In the data rows, the value 128 means zero.
Some points, one per row:
[188  65 146 193 104 100 124 143 157 138 156 115  97 129]
[241 154 156  91  67 205 194 155  63 113 112  94  95 213]
[174 136 125 197  95  95  86 138 143 156 116 164 126 139]
[182 157 141 102 108 144 146 164 102 130 105 146 120 160]
[ 90 169 119  64 147 154 125 130 114 112 109 132 143 128]
[174 161 131  88  78 144 151 150 101 130  98 152 113 163]
[ 63 108 101 122 150  89 121 102 166 136 132 130 138  74]
[107 105 132 137 182 136 124 119 123 118 150 107 145 112]
[128 124 125  91 116 128 166 132 133 116 126 120 128 120]
[222 151 134 116 121 146 159 167  57 131 105 141 110 171]
[128 122 168  86 153 182 149 144 148 116 154  95 119 179]
[191 153 143  51  90 201 190 142  71 116 113  93 103 199]
[186 122 121 214 126 118  93 123  88 149 130 146 119 141]
[140 132 114 102 112 126 159 135 113 115 115 142 136 111]
[186 133 160 169 121 163 123 154  86 123 134 109 130 177]
[ 25 112 110 117 193 113 104  90 157 123 149 108 151  79]
[114  95 101 177 122  69 108 109 157 140 132 141 124  80]
[ 82  96 132 212 155  90  70  96 158 132 160 122 149  70]
[255 117 161 237  96 148 127 172  39 147 120 132  87 184]
[193  96 130 208 128 105 115 129 100 143 143 119 102 117]
[ 92 101 125 212 119  72  62 107 211 163 156 150 141 106]
[101 113 106  79 129 115 160 112 128 126 122 122 116 101]
[ 97  88 142 191 148 111  97 107 157 127 164 109 146  89]
[155 118 126 180  84 104 104 134 161 137 122 144 123 120]
[100 156  96  23 141 153 185 113  73 113 111 114 124 136]
[ 58 136 114 106 164 124 109 117 149 124 132 135 151 105]
[135 157 146 120  88 151 110 132 136 132 113 143 118 144]
[225 134 161 178  79 143 122 168 134 149 130 138 115 200]
[127 181 135  70 134 168 142 144  86 124 104 140 136 161]
[205 134 129 167 101 124 120 146 100 141 112 144 107 147]
[ 77 108 114 200 217  97  68 107 104 135 155 137 160  85]
[ 59 162  92   3 137 145 176 100 105 110 105 125 129 124]
[255  96 175 221  49 134 133 165 128 138 130 113 100 182]
[160 130 112 128 139 118 148 132  81 136 117 133 110 130]
[167 139 115 134 119 120 131 137 105 133 111 147 113 135]
[ 90 130  81 138 183  92 125 113 108 126 137 146 145  97]
[166 122 142 107  95 145 165 142 134 119 125 119 121 140]
[182 141 152 142 112 167 138 154  87 122 121 112 123 174]
[213 112 203 192 104 165 119 182 138 125 141  99 144 206]
[ 78 163 120  50 130 135 134 126 142 126 112 153 137 126]
[ 51 138 123  91 111 126 113 105 191 127 127 141 141 102]
[ 16 169 127  35 142 183 133 105 169 114 127 110 148 130]
[162 147 145  89 127 175 149 140  73 122 106  95 103 159]
[185 153 152  42 112 168 190 167  89 120 108 118 112 179]
[ 80 182 121  29 133 156 150 129 115 118 107 143 143 145]
[ 41  94 103 119 147 122 130  73 176 114 165  90 124  83]
[255 138 165 153  41 172 165 180  77 135 101 121  87 207]
[144 135 127 123 111 137 137 124 123 127 127 126 121 139]
[211 124 157 217  64 120  91 161 152 139 117 148 125 158]
[190 161 146  73 112 185 169 153  53 118 106 105 108 187]
[161 151 104  85 187 140 159 135  21 104 105 125 133 123]
[255 124 170 224  57 137 117 181 113 143 113 141 109 190]
[224 153 152 104 127 199 173 168  36 119 114 107 107 211]
[ 60 161  96  28 147 102 152 119 113 124  97 161 137 108]
[110 155 121  59 104 133 152 125 136 126 117 133 126 141]
Here are 10 more points, each followed by its number:
[ 75 113 116 149 114 100  99 112 198 144 151 148 139 105] 0
[233 183 161 104 114 177 142 178  80 149 108 139 109 238] 1
[192 121 133 137 101 134 150 144 109 133 119 125 108 141] 2
[255  88 196 215  58 162 153 192 109 137 141 105  87 214] 3
[124 122 101 179 136 100  93 100 119 138 131 144 121 100] 4
[149 104 143 170 117 117 120 133 150 136 138 119 127 126] 5
[ 81 111 110 169 155  93  83 100 151 140 134 134 131  75] 6
[191 121 138 113 135 137 176 160  78 132 127 114 108 154] 7
[ 45 142  94 100 163 105 105  99 149 131 125 151 141  77] 8
[148 131 126 144  89 118 119 136 143 128 115 147 123 126] 9
Which of these numbered points is nearest to each point below, ignoring the direction in which the first points spread most? Its number follows each.
[130 191 122  49 101 157 160 150 104 124 102 163 130 181] > 1
[202 104 144 228  59 101  95 157 169 169 137 150 103 169] > 0
[ 74 112 105 115 111  93 124 103 181 132 130 129 128  80] > 9
[  7 104 107 153 104  70  75  86 246 140 137 145 154  51] > 0
[ 64 184 104  11 124 141 163 125 127 126 114 160 144 153] > 1
[195 116 147 136  85 150 160 146 105 130 118 104  98 147] > 2
[  0 123 105 134 137  82  51  71 237 138 134 138 145  51] > 0
[137 116 115 118 126 105 149 126 116 131 122 128 119 106] > 2
[116 105 112  79 178 123 178 133  87 118 129 113 124 110] > 7
[112  93 129 151 161 105 124 125 146 141 143 119 128 101] > 5
[141 152 115 119 138 122 122 139 107 134 116 151 128 130] > 8
[ 30 104  99 163 180  82  79  88 172 133 146 139 152  55] > 6
[255  94 199 202  34 184 180 210  69 130 130  97  65 243] > 3
[178 102 128 133  88 121 157 136 118 133 116 112  96 125] > 2
[ 39 185 110   1 132 140 159 125 138 118 106 158 143 139] > 1
[147 144 114 139 149 120 108 130  97 138 113 149 128 126] > 8
[255 190 181  60  38 199 186 203  69 130  84 152  99 252] > 1
[ 34 116  68 154 227  68  87  75 110 141 144 144 142  34] > 4
[171  92 137 171 109 113 135 129 134 133 145 111 117 123] > 5
[ 99 145 119 126 135 134 108 119 134 127 118 139 133 114] > 8
[ 63 174 116  49 130 160 141 123 129 118 117 141 148 141] > 1
[  0 105  56  98 205  57 105  66 220 128 164 151 177  26] > 5
[133 181 144  22 123 208 172 141  79 118  98 102 115 187] > 1
[133 111 117 130 129 110 143 127 127 133 131 121 119 114] > 2
[107  92 158 151 150 136 122 131 158 117 160 100 145 132] > 3
[ 91 135 112 125 165 114 110 125 127 127 127 143 142  99] > 8
[255 120 208 160  79 206 194 231 103 108 159 116 121 255] > 3
[124 117 115 142  94  96 123 123 163 140 124 134 120 107] > 9
[225 129 138 110 172 172 190 171   8 110 118 105 115 170] > 7
[122 125 119 146 110 106 102 115 158 132 116 137 124 104] > 9
[  4  79 117 122 209 103 117  96 186 112 173 104 153  61] > 3
[128 110 124 133 112 121 145 119 131 121 134 115 129 106] > 2
[ 96 143 101 162 131  87  70 109 141 147 114 173 141  96] > 4
[ 73 107 100 160 166  83  95 107 158 139 139 136 141  65] > 6
[ 10 131  72 129 201  82  93  88 159 128 146 154 163  72] > 4
[161  96 169 255 127  90  50 134 168 143 155 143 147 113] > 6
[231  99 157 201  75 123 133 147 127 122 125 116 120 142] > 5
[  0 120  77  62 161  89 130  63 187 112 145 125 141  43] > 2
[  7 119  66  52 149  81 159  90 166 101 123 145 155  33] > 2
[ 87 104 109 176 183  79  97 112 140 140 143 138 137  69] > 6
[152  99 125 152 111 104 130 125 140 143 129 122 115 112] > 5
[  5 113  82 128 189 102 103  70 153 118 153 117 149  62] > 4
[131 125 122 106 110 130 158 131 134 115 126 129 131 118] > 2
[186 114 179 210  88 150 102 139 131 115 133 112 133 137] > 5
[  0 140  72  20 233 119 140  78 119 108 128 120 160  45] > 7
[210 107 152 219  89 110  97 155 136 148 123 138 119 147] > 6
[211 130 137 180  84 125 113 144 121 132 110 143 124 140] > 9
[211  78 149 212 113 101 106 141 116 157 137 113  92 125] > 6
[ 15  95 102 185 202  84  74  82 139 139 150 119 137  38] > 6
[142 141 147 210 153 107  51 117 148 157 150 142 154 156] > 6
[183 157 123 128 116 112 122 144  85 151 106 156 107 162] > 8
[174  90 171 255 119  82  46 134 174 145 159 143 144 118] > 6
[ 99 116 151 145 120 121 106 118 180 130 147 115 146 117] > 5
[112 127 162 231  72 122  32 119 199 155 140 143 124 142] > 0
[ 21  91  85 142 168  66 114  94 206 133 169 138 156  63] > 5
[145 138 117 142 143 126 117 132 102 130 124 139 133 133] > 8
[204 156 134 167 149 152 110 150  42 140 107 133 123 178] > 8
[136 119 124  54 138 125 187 135  97 126 123 116 112 133] > 7
[101 180 105  31 136 121 161 134 105 127 103 166 141 150] > 1
[111 143 109 123 168 116 113 130 105 131 119 146 141 116] > 8
[205  96 143 149  92 144 167 147 103 125 130 101  94 146] > 2
[ 64 150 102 159 126 106  69  93 157 131 116 176 157  78] > 4
[ 73 180 117  34 114 154 151 128 122 114 103 154 136 133] > 1
[ 41 142 137  79 109 138 111 112 211 118 131 142 139 114] > 9
